In the rows, 128 means zero.
T: rows in 4 groups, each row roughly a mix of its group's directions
T (135 x 10)
[[109  77 142  88 102  71 141 120 129 146]
 [ 80 113 150 147 167  74 120 127 161 146]
 [134  64 126 112 170 157 154  93 144 112]
 [ 91 168 113 161 125 170 111  75 142 120]
 [112 151 166 107  54 147 120 152 128 142]
 [165 103 142 109 141 131 141 197  93 107]
 [109 113 123 105  56 102 105 156 109 150]
 [109 137 104 162 102 108 109  59 159 130]
 [155  74 132 100 118 183 168 119 139 125]
 [181 132 171 158 116 147 119 141 151  79]
 [124 112  83 124 162 146 137 158  70  94]
 [115 193 155 107  92 160 139 135 161 142]
 [ 76 160 170 152 160 128 110  86 142 133]
 [142 113 150 151 160  95 103 168 102  75]
 [151 176 156 105 103 125 144 121 146  66]
 [ 70 114 164 146 142  79 141 149 156 137]
 [178  69 130 150 148 102 145 133 122  90]
 [168  89 108  81 118 119 140 168  93 109]
 [132 158 106  65 171 104 159 126 122 108]
 [110 190 155 123 122 134  92 163 171 130]
 [159  84 180 180 132 142 109 130 149 124]
 [ 97  83  95 119 182 108 135 126  87 124]
 [114  71 133 114 108 126 168 163  87 154]
 [ 65 134 158 110 167 161 131 154 101 133]
 [ 76 134  90 148 105 136 109  70 144 122]
 [157  66 133  95 128 168 160 109 150 125]
 [ 96 108  96 132 125 147 118 166  95 190]
 [133 117 118  73 143 133 128 199 104 117]
 [113  75  99 145 173 119 106 125 110 176]
 [104  95 121 107 199 108 143 146 134 160]
 [111 181 168 122 100 150 142 136 181 144]
 [122 110 179 164 134 115 166  96 132 177]
 [126 150 189 119 143 178 132 152  88 126]
 [182 127 162 111 156 123 143 188 113 133]
 [157 143 101 148 202 132 140  99 117 107]
 [125 121 170 133  58 143 111 138  84 119]
 [126 111  81 114  89  76 112 141 161 156]
 [160 151 141 118 135  94 123  74 186 121]
 [158 151 134 128 121 163 148 151 105  56]
 [190 149 100 105 117 147 112 165 125  88]
 [146  60 120 120 105 137 178 116 100 141]
 [ 92  97 154 130 144 114 183 148 173 149]
 [148 132  96 147  91 163 164 131  67 127]
 [169 174 162 109 111 131 142 131 156  77]
 [159  74 160 180 151 133 101 132 147 137]
 [136  68 115 156 167  85 124 125  95 114]
 [ 90 164 101  85 102 137 144 158 105 169]
 [ 94  89  90 140 145 126 111 139 104 189]
 [158 108 108  65 122 129 142 175  94 119]
 [101 137 137  87 175  98 157 175 118 148]
 [133 117 136 191 116  91 124  70 145 129]
 [154 176 116 140 139 151 100  84 158  87]
 [ 93 111 145 124 155 110 177 160 169 163]
 [123  62 141 161 167 102 105 113 137 153]
 [132 111 167 149 124 105  94  90 172 173]
 [123 114 181 141 158 164 165 113 112  82]
 [164  83 164 180 146 130 111 116 150 101]
 [124 149 196 127 120 163 136 150  81 118]
 [156 101  68  80 131 151 111 135  97 124]
 [102 135 169 158 131 120 159 113 197 124]
 [169 119  99 143 113 138 138  73  95  85]
 [168 140 101 122 102 172 129 117  77  90]
 [ 99 116 115  89 120 189 155 162  99 139]
 [ 67 105 163  86 144  96 134 132 124 154]
 [ 79 132  90 152 109 120 103  71 147 119]
 [ 83 124 187 129 105 122 128 158 170 105]
 [160 128 127 165  96 170 101 185 127 142]
 [131 106 177 173 139 109 164 104 128 173]
 [122 119 168 138 116 103 114  89 178 178]
 [183 135  90  90 104 162 141 165 126 128]
 [137 163 168 110  65 167 122 149 126 134]
 [134 183 166  99  87 120 109 124 161 155]
 [ 97  95  98 129 150 110 105 125 119 198]
 [210 121 121 149  99 149 153 138 122 122]
 [143 102  79 133 179 116 153 101 105 166]
 [156 138  90 101 128 139 101 138  55 128]
 [196 118  85 133  99 151 142 157 118 115]
 [150 164 136 115 112 157 165 146 118  61]
 [154 182 157 124 118 153 130  81 165 151]
 [126 129 195 113 107 155 138 164  86 118]
 [114 124 140 118 199  92 148 167 132 150]
 [143 163  97 177 117 184 123  97 135 115]
 [131 158 129 141 137  75  66  95 146 119]
 [133 131 145 107 146 184 147 183  90 116]
 [127 158 133  47 125 118 119 136 157 153]
 [133 150 129 106 142  93 146  69 150  78]
 [147 197 126 134 126 128  79 111 162 112]
 [105 178  82  77 124 116 153 115 112 109]
 [ 87 129 180 126 124  92 135 152 179 108]
 [121  81 171 134 136 153 170 118 154  85]
 [ 69 157 175  98 139 131 106  96 137 116]
 [103 111 158 121 148  76 130 133 187 159]
 [123 153 145 155 129 110  73  82 158  92]
 [101 132  99 123 103 151 123 180 102 184]
 [117 196 149 139  89 136 102 153 136  96]
 [187 159 114  92  98 172 108 131 137 125]
 [135 144 135 135 127  68  69  93 153 135]
 [118 140 159 148 124 114  86  86 175  87]
 [122 131 106 163 103  95 113  62 162 135]
 [166 165 112 120 183 159 118 131  83 128]
 [ 81 122 148 109 114 159 164  95 131 181]
 [129 202 114 148 144 135  99 109  93 151]
 [104  73 118 122 152 130 170 153  82 150]
 [155 159 176 119 108 105 117  99 186 127]
 [127  96  79 137 176 138 134 140  81  96]
 [108 163 123 172 105 154 107  65 138 122]
 [151 151 150 113 117  96 103 107 201 135]
 [101 115 116 147  92 152 118 168 119 192]
 [134 148 183 102 137 166 133 171  86 132]
 [160 159 102  94 113 141 124 177  93 166]
 [132 113 193 140 136 171 154 126 104  89]
 [131 132 189 100 121 151 137 182  93 134]
 [132 129 181  94 130 143 135 192 104 143]
 [123 169 153 116  76 119 127 113 176 167]
 [133 136 100  66 113 150 146 138  75 105]
 [130 102 116 114 121 169 189 167 100 153]
 [149  87 181 178 123 144 101 144 145 145]
 [171 133  74 124 135 114 132 116  90 180]
 [157  89 116  78 139 113 150 176  97 115]
 [151 112 148 115 110  72  99  95 176 144]
 [109 182  90  94  95 153 144 153 100 132]
 [ 77 147 161  92 144 163 148 119 131 173]
 [165  81 128 164 171 130 110 140 116  84]
 [136 111 178 184  88 147 103 114 149 120]
 [124 121  91  91  53 144 126 116 144 118]
 [126 101  87 127 174 133 130 153  76  91]
 [153  65  98 114 156 118 155  97  99 143]
 [ 95 102 119 140 119 163 140 177  70 128]
 [ 50 142 134 110 144 109 105  96 147 142]
 [122 133 188 130  73 105 161 149 142 110]
 [ 73 159 170  82 140 133 103 108 139 119]
 [103 153  77  93 162 124 133 129 174 159]
 [ 94 124 161 156 117 117 154 108 198 124]
 [104  85 106 137 159 144 159 144  66 140]
 [123 159 137 148 138  93  65  90 145 100]]
which group is each row in? (one row of each group first)
[179 116 156 127 148 125 136 189  99 102] : <53>
[145 109 185 110 130 116 143 195 118 135] : <10>
[ 92  76 164 132 164 114 158  95 123 149] : <33>
[152  70  96 118 167 116 144  86 110 145] : <70>

[149 145 131 149 205 147 153 104 136 105] : <10>
[159  78 155 175 154 119 115 122 140  86] : <33>
[142 156 197 130  82 129 112 126 162 126] : <33>
[155  86 107 129  94 141 177 118  78 127] : <70>
[170 169 150 100 134 117 147 114 159  74] : <33>
[100 114 155 125 150  79 125 134 185 165] : <70>
[133 154 127 134 128  58  74 112 138 149] : <70>
[ 94  98 175 133 132 122 151 121 185  95] : <70>
[106 169  78 140 122 184 120 100 146 140] : <53>
